The rows of A fall into 3 groups, which share some directions, and each row is roughly a mix of its group's hidden directions, except some rows that fit no group.
A, 100 rows:
[[ -8 -27   4   6   4  -7 -18 -10  -6  14]
 [ -8 -12   4 -23  -2  -2   2  27   0   3]
 [  4   7 -15 -19  11   3  -4   1 -23 -13]
 [  4 -13  -1  26 -17   1  -1   9   0 -17]
 [ -8   5  -9  -3  18  13 -11  14  21 -10]
 [  1 -20   6 -12  11  16 -17 -10   2  13]
 [ -5  -1 -27  -7  -3  -1   0  10  15  19]
 [ -2  -3  31  10   6  -4  12 -14   5  -5]
 [ -5  18   9  20  -4   8  -7  23   7   0]
 [  0   6 -12   8  -2  23   1  24 -11   9]
 [ -4  -4  -1  28 -10   1 -14   1  15 -13]
 [ 19   2 -18  -9  -8 -21  10 -11  -4   2]
 [ -2 -14  -6   8 -13 -20  -2  21  -1 -14]
 [-19   4  -9  -5   5 -15  15  10   1  22]
 [-15  -7   1   2 -13 -10  26 -15   9  -4]
 [  8  12 -14 -14   0 -20  19  -2 -10   8]
 [-11  -4  10  -6 -22  -7 -11  -3   5  23]
 [ 13  -3 -19 -16  -7  -2   7 -13 -21   5]
 [-13  -2  -3  -1  -2 -22  -6  26   1 -11]
 [  6 -26 -11  -1  -5 -23  -9   5  -3  -1]
 [ 13   5 -29  11  -8  -2  -6  -8  -8  13]
 [ -1  -3 -18   6  16 -14 -21 -12   7   9]
 [-12  -3 -14  -4 -18  11  22  -1  -9  13]
 [-22 -13   4  21   5   8  -6  14   5   6]
 [ -1   1   3   6  -3 -18  -2  11  31   8]
 [  9   6 -23 -24  -3 -12  -7  -6   3  -7]
 [ -4  14  27 -10   3 -12 -13  -5   1 -13]
 [ 14   5  -9  13  17  11  12  14  -4 -16]
 [ -4   3  -5  -8  16  -7 -25  -1  20 -10]
 [ 11  -5   3 -28  -1  -4  -1 -15 -15  12]
 [  2  -2 -29 -16  14   0   5  -3 -10 -11]
 [  4   1 -20 -14  14  10   5   4 -20 -14]
 [  2 -10  23   9 -18  -7  -2  16   5  12]
 [-10 -13   4   8  18  21  -6  -2  -7  17]
 [ -6  -2   0  -6  -6 -20  -5  10  27  11]
 [ -8 -29   5   0 -12 -17   3   7  -2  10]
 [ -7 -24  -5  24  -6   8   4   1   3  14]
 [  4   5 -23  14   5  -9   3  -6  24   6]
 [-10   0  -3  -2  -7 -14 -31   7   9  10]
 [  7 -18  -1  -7  -4   5   6   6 -31  -6]
 [ -2  14  -3   7   1   8 -27  21   3   7]
 [ -3  -2  19  11   7   6  22  10  13 -14]
 [  8 -11 -31  -9   3  -1   6   7 -13   0]
 [  4  10   2   5  18  -5 -25  -2  15 -14]
 [ -6  -3  24  -8  -9  12  -4  -5 -24  -1]
 [ -4 -27  -3   6  -1   8   7  -2 -18  17]
 [ 16   5   4  13 -13   3  16  -1 -25   3]
 [-23   2   4  -7  -1   6  -1 -15  23  13]
 [ 12 -12 -17  -7  17 -14 -15  -5 -13   3]
 [  2  11 -16  -8  -6 -26   5 -10  12   9]
 [-13 -17   0   4  19  22   7  10   9   1]
 [  5   0   1 -26   2 -19  -6  14  -8 -13]
 [ -2 -21   0 -12  16   0  -6  15 -20   5]
 [  6   4  -5 -11   0   6  -5 -25 -20  15]
 [  2   3  -7  -1 -24 -21   5  -2  20  -4]
 [ -1 -19  19  10 -17 -16   2  -3   9   7]
 [ -6   7 -13  15 -15 -23   4   1  16  -2]
 [-12  16  -3  23  16   3   3  11 -12  -7]
 [  6  10   9  -2  -7  19  -7  11 -26   5]
 [ -9  14  -8 -14  20 -16   4   9 -11   9]
 [ -4   7   7  18  -5   6 -12 -17 -17  17]
 [ -8   2   9   2 -10  10  33 -10  -4   3]
 [  9   4 -20 -22  -7 -19  -9  -1   4  -7]
 [  1  -8   6  28   7  13  14  13  -4  -7]
 [-11 -15  18  -3  -7  -1  -5  -9  -9  24]
 [-10  10   1   7   0  32   3   3   2  16]
 [  7  -8 -25   1 -16  -9  -4   4  -4  20]
 [ -1 -18 -11  -4   1 -20   8  12  21   1]
 [  6   4 -15   0 -16   2  10  30  -5   0]
 [ 11  -3  15   3 -18 -11  -9  21  -8  10]
 [ -8   6   0  -5  27 -13  -2 -16  14   8]
 [-11   6 -21  16   3  23   9   6   0  -2]
 [ 26  -2   6 -12  -1  14  -4 -15 -10 -11]
 [ 16  21   4 -10  -6   4   0 -23   9  -8]
 [ 11 -20   5 -12   6 -13  17 -14  -1 -12]
 [  9   5  -6 -14  21   1 -18 -20  -1   7]
 [ 23   4  -7   1   1  -9  -8  -1 -14 -24]
 [  1   6  12 -31   5   9  -2 -11   6  11]
 [ -8 -17   7  -5  -4   1 -16  20  -3  21]
 [  9 -31 -10   4  18   1   2   0  -6  -8]
 [ 13  17  -4  -4 -13   1   3 -15 -23   9]
 [ -6 -11 -10  13   0   4  14   4  27  12]
 [  5  -5  -9  -9  18   3  10   2 -16 -24]
 [-16 -17   7  -3  -8  10   8   0  12  24]
 [ -1 -27  -2   7 -10  -6  18  -4 -15   6]
 [  9  -4 -20  -3   4 -23 -15 -12   8   4]
 [-10   8   7  11   3  15 -15 -15  22   6]
 [  4  12  -4 -16   9  -4 -29   7  10   0]
 [ 11  -4  -7  25 -19  -5   3   0   2 -18]
 [  5   7 -12 -21   6   1  -8   5 -25  -9]
 [-14  -8   3   5 -11  11   4   5  19  24]
 [ -4 -16 -15 -10 -21 -11   3   0 -13  15]
 [ -1  -8 -21 -21  -1   7   1  15 -17   5]
 [  0   3   3 -15 -19 -17 -18   8  -4  15]
 [ -4   3  19   0 -18   9  11  18   0 -17]
 [ 10  18 -10 -19 -12 -18  -8   6   6  -8]
 [-17  18  -6  -3  10 -11  18   9  -5  14]
 [ 18  27   8   1  15  -5   3  -1  11  -6]
 [  7  -6  18 -10  -7 -24 -10   4 -12 -11]
 [  7   7  -1   8  10  24   7  -3 -22 -11]]
Here is one row of each group, with its name. Which group are the others in?
[  3  -2   6 -24  13  -1   3  15 -22  -4]
B
[ -9   1  19   9 -16  -5  -8 -15  14  15]
G
[ -9   3 -15 -13   3   9   8  22  18  -8]
C

[ -2  -5 -15  -7 -12 -14 -21 -11 -11  14]
C
[ -7  24  11  10 -10   2  12  11   2 -18]
B
[-21  -7  12   6  12  14 -19  10   7   1]
B
[-19  -8 -13   4   4 -16   0   5  11  22]
B
[  2 -14  -3  -5   1 -25 -22   5  11  -5]
C
[  3   8 -19 -18   5  12  -5  12 -21   0]
G
[ 10  23  -4 -12   5   0 -23 -13  -5   4]
C
[ -8  -4  20 -21 -13  -8 -13   4 -13   4]
G
[  0   8  18  15  14  18   9  -6  -1 -17]
G
